Each path is a new rotation, seen through one point. The rows after it are directions, each followed by how far the rotation turns it, in degrees per step (0 if it stays put).
Each turn is a multiple of 5 degrees from 10 to 175, or 0.
Each row of a path follows its step; steps can be skipped.
path 1
step 0: [  2   8  -6   0  -5  -9   1   1   2  -3  -5  12   2   0  11   8 -17   7
  19 -16   2  14  -2  -9  -4  13   2  -5  10  10 -20   0   2 -12 -10  19
   3   6]
step 1: [  3   1  -6 -12  -3  11  -9  12   9   3   0  -3 -20   4   5   1   7  -8
  -4  -2  13   5 -11 -10  -2 -16 -12   2  -2  19   2 -17  10   1   9  14
  -1  14]
step 4: [  0  -7  13  -5   2   7   0 -14  12   4  -1   4   8 -15   5 -13  12   8
 -11 -24   4 -16 -12  10   0  -3   6   7  11  12  -1   0  -6  -2  -2  15
  -6  -8]
step 7: [-33   6  12  10   0   6   5   5   0 -14  -7  -6   5  -4 -10  -1  -5  -3
   0  -1   0  -2   0  -5 -17  -3  -8  -8   7  -5  -1  15 -18   4   0  14
  -5  15]
step 9: [ -5  20   0  -5 -15   9   0   1  -6   0   9   3  -3 -11  -4   3  18  -5
 -15  -4   5   9   6 -11  13 -17  -2   9 -10   9   4   4  -2  -9  -6   8
  -9  18]
step 10: [ -1  -3   5  -3  -5  10  -8  -5  -1  -5   0  -1   5  16  -8  14 -11  24
 -10  -1 -22  15   2  -9  10  -2 -14  19   6   0   1   8  -3   6   7   1
   3  -4]
step 13: [  0  11 -20  -9   8   9  -5   9  15  -7  11   6   8  -2   3  14   2   5
 -14  -1  16 -10  10   1 -15  11  -4  14  -1 -10  -5   6  16   2  -2  -9
   2  -3]
step 14: [  8  -1   4 -10 -15   0  -2   4 -10   1   2  -3   5   0 -10   1  16   0
  -2  -8  -9 -12   0  -4 -16  -7 -23 -13  -5 -11  15   2   4  11 -21  -4
  -4  -7]
step 17: [ -3   3  -5  -6  -3  10  -6   0  -2  13  -5  12 -19   1   3  13   7   3
  -4   8  -3   2  -2  -6  -7 -11  -5  -1 -21  25  -9  13   4  -4 -10  19
   7   6]
Speeds:
[ 5 -1  0  2 -3  0 -3  1  7 -5  5  3 -2 -3  0  0  0  0  0  6  1 -2  3  5
  1 -2 -3  3  1  6 -1 -1  2 -4 -4  1  0  2] -> 90
[ 2  0  6  0  0 -3  1  1 -3 -1  3  2  4 -2  5  0  3  2 -5 -3 -5  1  3 -3
  8 -1  0  1  3  2  1  1  0 -3 -1  0  1 -6] -> 65
[-5  2 -5 -3  2  1  0 -2  3  5 -2  2 -1  2 -1  0  1 -2 -4  2  0  1  4 -1
  3  2 -3  3 -6  1  6  1  7 -5  1 -1 -1 -1] -> 95
[ 5  4 -3  0 -3  6 -3 -1  3  4  3 -2  0  7  4 -1 -1  1 -3 -3 -2 -4 -2  3
  2  1  1 -1  5 -4  0 -3  1 -3  3  0 -3  0] -> 40
[ 2  5 -2 -1  7 -3 -5  0  3  4  0 -2  0 -5 -2 -2  0  2 -2 -2 -2  0  1 -2
 -1  5  4 -2  1  3  2 -4 -4  0 -3  2  3  4] -> 90
[-2  0  7 -1  2  4  1  0 -1 -1 -3  5  1  2  3 -3 -3 -4 -3 -1 -1  3  0  6
  1  1  3  1  3  3  3 -1  2  4 -3 -2 -1  7] -> 20
path 2
step 0: [ -4  -5   2 -14   7 -10 -11  -1   3  -2  -8  -3  14   2 -13   3   2   1
  20  -3  16 -10   4   5   6 -12  -8  -8   1   0  -1 -18  13  -6  15 -12
   0  -1]
step 2: [ -6  -7 -10 -10   1   6  -2   6   0  -5  -4  11 -10 -17   6  -1   3   6
   0   6  20 -15  -8  -4  -4  -4   0   5   6  -2   6   3   6 -14  -1 -13
 -10  26]
step 3: [-16 -10  -9  -3   8   3  -4   7  14   6   2 -17   1 -11 -14   6   5   9
  10  16  -8  -3  -4   6  19  -5   7   2   4   7 -10  -7  -3   7   0  -9
   9  11]
step 4: [  8   0   5   0  11  -4   5  10   3  -6 -11  -1  10   3  12   0   5   6
  23   0  23  -5  -9   8  14 -15  -5   3   4   4   7  -9   4   9   0 -13
  -4  -5]
step 8: [-10 -21  -1  -4   0  -2   0  10  15 -15  -1 -13  -1  -4   8   6   6  15
  13  -9  10  -9  -7   6   3 -17  -1   4   8   3  11 -10  12  -4  -1  -6
   0   2]
step 9: [  0  -1  -5  -5   3   5 -15   3  -1   5  -4   3   8  -3  -4  15  -6  -2
  13  13   3  -7   1  -9   8  -4 -14   0  -8   6   4 -18  -7  18 -10 -23
   2   8]
step 15: [  5  -3   3  -2   6   6  -5   5   9  20 -14   7  11  -7  -2  -5   7   4
  19  17   8  -7 -10  -4   9  -2   0  -1  18   8  -7  -7  -1  -1  11 -12
   5   7]
step 16: [ -8  -8  -6  -3   2  -2   5   1 -13 -16  -8 -11  -3  -8   5  -7  16   6
  21   4   5  -7  10  20   3  -7  -2 -11   6  -4   1 -12  10  10  -4  -7
   1   5]
step 18: [ -4   1  -5 -12  12 -10 -10   4  -2   3  -6  -4  -5  -2 -13   6 -11   5
   7  17  -2 -11   3   3   3 -13   3  11   4   7  -1   1  12   1  -2 -12
 -23  16]
Speeds:
[-4  1 -2 -1  0  1  4 -3  3  4 -2 -1 -2 -3 -4 -3  4 -3  2  0 -1  1 -3 -1
  3  3  0  5  2  1 -3  9 -1 -1  4 -1 -4  2] -> 90
[-1 -6  6  0 -1 -2  0 -5  2  1 -6  2 -3  5  0 -4  2  1  2 -3 -2  0 -1  0
  0 -2 -3  0  3 -4  3  0  3  5 -1 -3  4 -2] -> 95
[ 5  3 -4 -4 -3  1  1 -2  1  1  1  3 -1  1  0 -2 -3 -7  4 -1  3  0  1 -1
  3 -3  4 -2  1 -4  2  0  1 -4 -4 -7 -3 -1] -> 160
[-4 -1 -2 -2 -1  0  2  5  0 -1  2  0 -3 -3  4 -4  4  2 -1  1 -1  0 -3  1
  1  0  7 -7  2 -7 -2  2 -3  2 -1  0  4  2] -> 80
[ 2  2 -3  3 -1 -1 -3 -1  4 -2 -3  2 -2 -1 -1 -2 -5 -1  0  0  3 -3 -6  3
 -6  2  3 -5  4  4 -3  2  6  4 -1  2 -2  0] -> 135
[-2  0  1 -1  2 -3  1 -1  4 -2 -1  1  8  1  4 -5  3 -7 -1  0 -1 -1  4 -4
  0  4  1 -1  3  0 -1 -6 -1  4  1  2 -4  2] -> 70
[-2  0 -2 -4  3 -3  6  0 -1 -2 -1 -6 -6  6  5 -1  1  3 -1 -1  3  1  1  0
 -4 -3  0 -1 -3  2  0 -1  1 -1  4 -2 -7  0] -> 175
path 3
step 0: [ -8  -1  12  -6  -8  -4  -9   5   1  19   2  -3  -4   8   8   0  -4  -6
  -2 -18   9   2  -3  21  -1   7   3   5  -3 -17 -15 -12   5  -7  -3  15
  -6  -8]
step 2: [ -7  -4   4 -10  15   4  -6  -4   4   7  -3   6   0   4   5 -10   3  -7
   0  -2 -10  -6  -7   4  -4  -9  -8   0  -9 -29  -1  -3  15 -12  -2  22
  -7   8]
step 3: [ -9   0   1 -14   8   8  -9  14   3  13   0  15 -11   7   7   4   7 -11
  -5  -3   1   6  -9  -5  -6  -8  -5  -7  -8 -22   3   7   6 -12 -12   1
  14  12]
step 5: [-20   0  -8 -12   2   2 -10   4   6  15   2   5   2   3  -8  12   2   3
 -10  -7   3 -20  -4  -4  -1 -18   1  -1  -8   0   1 -16  -3   6 -12   3
  10  17]
step 6: [ -9  -7  -6 -10   6   8  -2  -5  -7  14  -5   7   5   3  -3  13   1  -2
  -7  -6  -4 -10  -7  -5   6 -17  -2  -1   0  -3 -17 -12 -10  -4 -19  24
  -9   0]
step 8: [  0   6   4  -7 -10  -3   6  -1  -8  11 -12   1   3  18 -10   3   6  -6
  20   0   5 -16  -3   4  -1   0 -16  -5  -9  -2   1 -14   0  -8 -17  16
  -5   2]
step 10: [ 11 -19   8  -8  -3  10  -9 -12   3   1   7   1  -4   2  -3  17   8  -9
  10  -5  10 -13  -1  15   7  -1 -19  -6   6 -13  -6  -1  -1  -3 -16   9
  -5   2]
step 13: [ -8   8  11  -7 -15   5 -12  11  -6   6   8   0  -4 -10 -14   4   6  -3
  -4 -15   6  -2 -14  17   9   3   9  -7 -13 -16 -13  -2   0  -1  -4   5
  11   2]
step 14: [  6  -2  20 -22   5   8  -8  -4   1   2   5  -1   3  -2 -15 -11   7  -9
  -1 -15   2 -10  -5   8   0   1   5  -4 -14 -17  -2 -11  -3   9  -4  16
   2  -7]
Speeds:
[ 2  0 -7 -5 -3  2 -2 -1 -1  0  4 -2 -2 -7 -3 -2  4  0 -2 -2 -1  2  0 -2
  2 -2 -2  0  1 -6  2  2  4 -3  4 -2  1  5] -> 40
[ 0 -5  0 -1  2  1 -3 -5  3 -7  0 -1 -1 -2  2  5  2  0 -1  0 -7 -1  1  1
  1 -3  2 -4 -3 -4  0 -3 -4  5  2  2 -4  0] -> 85
[ 2  0  2 -1 -2 -3  2 -5 -4 -1  1 -2  2  2 -6  6  2  0  5  0 -1 -1  5  0
 -1 -2  1 -3  3  3 -7  1  3 -3  0 -3  3  2] -> 25
[ 0  3  4 -2  5  1 -1  3 -1  1 -2 -4  2  0 -1 -1 -4 -1  7 -1 -6  4  1  1
 -2  0 -7 -2  2 -3  5  4  1  4 -2  0  0  1] -> 55
[-1 -4 -3 -1 -4 -1 -2  4  1  0 -6 -1  0  4  0 -2  2  2 -1  1 -2  1  0 -7
  5 -7 -6 -2  4  5  0 -3 -1  0 -3  0 -1  2] -> 25
path 4
step 0: [ -1   7  -1 -12   1  -2  -2  -7   2 -26  -6   3  -2 -12  -4  -5 -12   4
 -11   0  -5  14 -11  -3  16   1   4  -4   1  14  18  -6   4  18   8   6
  -7  -3]
step 2: [  3   0  16 -21   1  -3  -3   2  -4 -21   0  -9  -4  -4  -7   7  -9  -4
  -1 -16  -9  10  -2   3  10  -6 -10   0  -3  15   8 -12  10  15  18  -1
  -1   0]
step 3: [  7  -6  16 -20 -11   1   9   0   8 -20   1  -7   1 -11  12   3 -11   2
  14  -2  -2  22  -5   0  -3  13   6   4  -9   7  -4 -12   4   1   7   3
  -7  -4]
step 6: [ -8  -5   5   0 -10  -5  12  -7   1  -8 -16  -7   5 -12  -4   7  -2  12
   7   6   1  13  -1  -7  -2   7   2  -3   5   6   5  -4  -9  -4  31 -17
 -12 -13]
step 7: [ -4   1   6  -6  -2 -10  19  -8  -8   3  -5   3  11  -2   3  -3  -5   7
  12  -3 -26   1  11   5   9  -3   1   8  -1   4   6 -16  -2  -8  22 -12
  -3 -13]
step 8: [ -1  13  12   3  -4  -6   5  -1  -5  -9 -14  -4   8  -8 -11  -1  -4  12
  16  -5  -6   6  -4   7  -2   3  -1  -2  14   4  16 -10  -7 -14  22   7
  -7 -17]
step 9: [ -8   4  -5  -5  -8  -1  14   7   2   1  -7   4   3   1  -5  -3  -5  12
  16   2 -11  12   0  11  12   5   9  11  15  -1   7 -24  10 -15   4  -9
  -8 -14]
step 12: [ -4   9   5  -9   0   0  -3  10   3  -4   1  -6   6   4   2  -4 -20   9
  -4  21  -7   6  -5   2  20 -15   1  -1  14  -1   1  -6   7   9  11  -6
 -22 -13]
step 15: [  5  -7  -2 -15  -4   5  -1  17   3 -15   2   6   5   4  13   5  -5  -5
  15   4  -5   0 -12  16  12  -8  -1  11 -11   0  -8  -4   7   0  22  -1
 -16  -4]
Speeds:
[-3  2 -1  2  0  2 -6  2  1 -1 -6 -5 -4  0 -4  0  2  2 -2  0  1 -1 -2 -2
 -3 -4 -5 -3  3  2  5  4  1  4  6 -1  0  0] -> 175
[ 2  0  2  2 -3  3  0  2 -1  0  0  1  0 -4  2  1 -1 -3 -1 -3 -2  4 -8 -5
  0 -1 -7  5 -3  0 -1 -3 -6  3 -1 -4  0  6] -> 25
[ 4  1  2  1 -2 -1 -2 -6  0 -5 -2  0 -1 -8 -2 -3  1  5  1 -1  2 -1 -4  0
 -4  3  6 -2  1 -2  1 -1 -3  1 -2  6 -1  3] -> 135
[ 2 -6  5 -5 -3  0 -3 -1  1  3  3 -3 -1  2  0  4 -4  0  4  2  0 -2 -1 -1
 -2 -1  3 -3 -2 -1 -8  3  0  5  4 -1 -1  2] -> 35
path 5
step 3: [  7  10   4  -4   0  18   8   0  -3   2  -5  10  -3  10   9  20  -4  -5
   2   3  -1   9  -6   9   8  18  12   9   0  17   4  10   4  -5  -7  -1
   8 -25]
step 4: [ 12  -6   4 -10   5  -1   0  -3 -20 -14  14 -13   3  13  -4  -8  22  -5
  -7  -4 -11   2   0   2  -3  11  -5 -11  -6  -8   8   4   0   6   2  -9
  23   6]
step 6: [-11 -15   0  -8  -9  -1  -5  -2  18 -11   9 -10 -10  -1   3  -6  11   3
   0  21  11   1   9   5   4   3  -4   9  16   6   8  10 -18   3  -1 -13
   7   4]
step 9: [  3   4  -2  -7  -5   2  -9  21  -2   9  19   3 -23  14  -1   5 -11   8
  -3 -18  14  12  -2   0   1  -4  -7   1 -10  -9   6   1   6  15  -1   7
  11   1]
step 10: [  4  -7  -2  -1  16   0 -13 -15  16   3   1  -2   4  -3 -13  -7  -8  10
   9   5 -14  -5 -11  15   6 -15   9 -16  -2  -6   3 -10   7  10  -9   0
   3  19]
step 14: [ 13 -10  11  -1  -1  -9  -6   9  -1  -4   5   8 -10   0  15   1 -15  11
 -16   6   1 -13  -9 -12  10  13  11  -7  -8  -3  16   9  -6  -2  -5 -20
  -6   1]
step 15: [  6   0   5   5   5  10  -9   8   9 -16   0 -11   8  -3   0  -7   8  -9
  20  -9   7  14   5   5  20  16   7   4   3   6  10  -3   8   0 -23   3
   6   2]
step 16: [ -8   6  -5 -15  12   3  13 -12  -9   1  -3 -15   9  -8  -3 -20   1   6
  -9   5   0 -13 -22   2   1  15   7   5   8   2   5   7   4  -7   4  -8
  10 -12]
step 18: [  1   3 -23  -3 -11   1   3  -1  11  -5  -1  -4   6  11 -17   6 -12  21
  -4   0  -9  -5  10  -5   7   6 -15  -1  14   1   9  13  -4  12   3   4
  15   3]
Speeds:
[ 3 -3  3  2 -1 -2 -2  2 -1  0  6  0 -5  2  4 -1  4 -2 -6  2  4  1 -4 -1
 -4  2  3  2  3 -6  3  1 -1  3  5  2 -2  0] -> 140
[ 1 -1 -3  1 -2  0 -2  0 -2  3 -4 -3 -6  3  5  5 -3  1  0  3  7  5  6  2
  2  3  0 -2  1  0 -2 -1 -1  0 -1 -6 -2 -1] -> 125
[-2 -2 -4  1  3 -3 -2 -1 -1 -4 -5  1  0  4  2 -3 -2  7 -3  4 -3  0 -1 -1
  0 -3  3 -1  2  0  0  8  4  3  2 -1  1 -4] -> 175
[ 1 -2  6 -4  1  1 -8 -2 -6  4  2 -3  2  1 -3  2 -2  1  0 -5  0  4 -3 -1
  4 -1  3  4  0  4  0  1  4  1 -2 -2 -3 -1] -> 60
[-2 -3  6  1  4  1 -1  0  0  0 -1  3 -1  3  2 -2  6 -2  1  5 -4  4  6  6
  3 -1  0 -1  3  4  2  0  1 -2  0  3 -1  6] -> 160
[ 8  6  5  0 -1 -3  3  5  2  0  0 -2  2  1  2  4  3  3 -2  1  0 -1 -1  2
  6 -2 -1 -2 -4  2 -3  1  3  5  2  0  2  1] -> 70
path 6
step 3: [ -6 -14  -5  -1 -12   3  -5   0  -4  11   4   9  -9   0  10  -4   6   1
  15  11  -4 -10  -6  13  -2  -8  -7  -8 -15  -7  18  -3  11  -8   5  -7
  12 -18]
step 4: [-15  -4   6   3  13   1   7   1   9 -12 -17   2  24   0  10  22   1  -4
   9  -6   5  -6  12  -6  -5  -1  10  -1  -9  -5   0  -8  -9  -9  -3   7
   8  -1]
step 5: [  0   9  14 -10   2   6   5  -4   2  -3  -4   0 -12  -5 -14   3  11  18
 -12  -6  -4  17  -6 -14   1  -2   8  -3  -2  11 -21   3   1   3  17  10
   3   4]
step 6: [  1  15   0   0   1 -19   1 -11 -16  10  -1  -8 -10   7  -3 -13   2   2
   4  20  -3  10  -2   9   8  -2 -10   0  11   4   9   2 -10   5 -16   3
   2 -14]
step 8: [ 12  -5  -2   1   0   7  -9  -8  -8  -1  -5   7  10   4   3  12  11  -5
 -10  -5 -11   2  -5   1 -18  16 -14   0 -15 -12 -14   4  12  -3  13  -9
   4  13]
step 9: [ 11  16   2 -16   8  16   3   4   5  16 -12  -2  11  -6  16  -1   9   1
   6   1   1   0  -9   5  16   9   5   2   8  10   6 -15  -6  11   5  -8
   1  -9]
step 12: [ 10  -6  -9  -6   6   6   4   7  -4   5   2  -8   1  -6  -7  -8   3   2
   3   0  -8 -12  -9  -6  20 -11 -15   6   8  -2  -6  15  25  11  11   2
 -10  -3]
step 13: [  5   2 -12   0 -14 -12 -18  -9 -10   6   9  19   8   2  14  15   5   3
   8  -5   1  -5  16   9  10  -4  -1   0   6  -7  17  -9   1   0   2   3
  -2   5]
step 14: [  3   3  -2   8  -7  22   7   1   7 -11  -8   2   5   5   4  -4 -18   5
   1  -3  13  -6   5   1  -5  -2  15  -6 -11   9  -2  -7 -15  -1   5  -4
  12  23]
Speeds:
[-9  4  2 -1  4  2 -2  3  9  1 -2  0 -1  3 -2  0  5  2 -3  4 -2  1  2 -2
 -3 -4 -1  0  4  1  0  2  1  0 -2  3  1 -1] -> 65
[ 1  1 -2  6  2 -3  3  3  1 -1 -1 -1  1 -1 -1  0 -1  1 -2  4 -6 -2  0  3
 -1  4  8 -4  2 -3 -7 -1  3 -1  4  2  3  3] -> 110
[ 4  5  2  2 -2 -3 -5 -1  4 -7 -3 -6 -3 -5  1  2  1  2  2 -3  4 -3  4  3
 -4  0 -1  0 -1  1 -1  1  3 -3  0 -1  0  1] -> 115
[ 4 -2  1  1  1 -1 -3  1 -4 -2  2  5  0  4  2  1 -1  7  3  1 -5 -2 -1 -4
 -8 -1 -4 -4  1  2 -3  2  2  1 -4 -1 -1 -4] -> 155
[-2  4  0  4 -4  6  3  3 -3  1  4  2  1  1 -6  6  1 -1  3  1  3  3  5 -3
 -1  5  0  2 -2  2 -3  2  1 -3 -3 -1  0  4] -> 115
path 7
step 1: [-11  -2   5  23   8  13  -4   1  -8   2   0  -8  -3   5   3  -3  -6  -3
  -1   1  -6 -19   6  11  -5  -5   1 -16   9  12  -7 -11   8   0  16   2
 -10   3]
step 3: [  5  -2  -7  -4 -14  11   6  -4  -6  20   3  -3  12  -4  12 -10   4   5
  -7  -2  -3  -6   0  15  -4  -4   6   7   3 -12  -1  13  -4  18 -16 -11
 -10  -2]
step 4: [  3   3  -7   9   3   8   5   8  11  -8   3 -11 -19   4  -5  -4   2   1
  11  -4   5  20 -13   7   0  -9  13  -9  -6   0 -10   0  17  -7  -1   6
  -7 -15]
step 6: [ 10   7   8   2  -9   4   7   3  -7  19  -1   6  -2  -7  -7  -7  17   1
   8  -1  -4   2  -2   3   5 -11  -6  -1  12  -5  15  -3  12  -5   1   2
  20  21]
step 10: [  0   1  -8   1  -8   7  10   9   9  -4 -15  -1  -3   3  -3   2  10  -7
  -6  11  -6   0  -5  -4  10 -17  -1  13  -2 -18   4 -19  14 -13   2  -4
  13  -7]
step 12: [ 11 -11   8  -1  -2  13   2  13  -1   2  10   0 -12 -11  -6   4  11   7
   6   5  12   4  -9  10  -6   9 -10 -19   4  14  -4 -18   8   1   0   0
  -5   6]
step 13: [ -8 -16   4   1   5 -12 -15  -4  18  -1 -12  13  -8   0   6  -9  -4  -4
 -21  -3   6   6  11  -8 -13  -4  11   0   0   2  11  -5  -1  -5   4  -9
  10  -1]
step 17: [  6 -16   9 -12   2  -3   8  -1   2   3   4   5   3 -11   0   4  -7   5
  -6 -17  -7   8   3 -18 -12   4   1  12  10   9  11   9   7   0  -8   4
  19   8]
step 18: [-13  -8   8   6  -8   9   5  11   4  -1   9  -6   9 -15   0   1   1  -5
 -14   8  10   5  -6   8  16   4  -2  12 -10 -11   5 -22  -5   5  -7   0
 -10   0]
Speeds:
[ 4  6  1 -4  0  0  2 -2  0  6  0 -4  1  2  2 -1  2  6 -3  7  2 -4 -4 -4
  3  2  3 -3 -2  3 -2  1 -2 -2 -1 -1  3 -1] -> 85
[ 6 -5  5 -3  0  6  1  2  0  6  5  2 -2  5 -1 -1 -1 -3  1 -3 -1 -3  2 -3
  1 -1 -1 -1 -3 -4  0  5 -2  0  3  4 -2  2] -> 130
[-3 -2 -4  4 -2  0  5  1  0  3 -3  1  2  0 -2  5  0  2 -4  1 -3  3 -1  1
  7  0 -2 -2 -5 -4  6  6 -2  2 -3 -2  2  1] -> 95
[-3  3 -1  0  4 -3  1 -3 -7  5 -2  1 -4  3  5 -1  0  4  0 -7  0 -1 -2  5
  2  0 -2  2 -2 -3 -3  0  3 -3  2  1 -3 -1] -> 10
[ 2  1 -4 -1  2 -3  2  0  0  4  5 -2  1 -5  0  1 -4  0 -2  6  0  1 -1  1
 -2 -5  5  8  1 -5  2  0  3  1  0  5 -1  0] -> 100
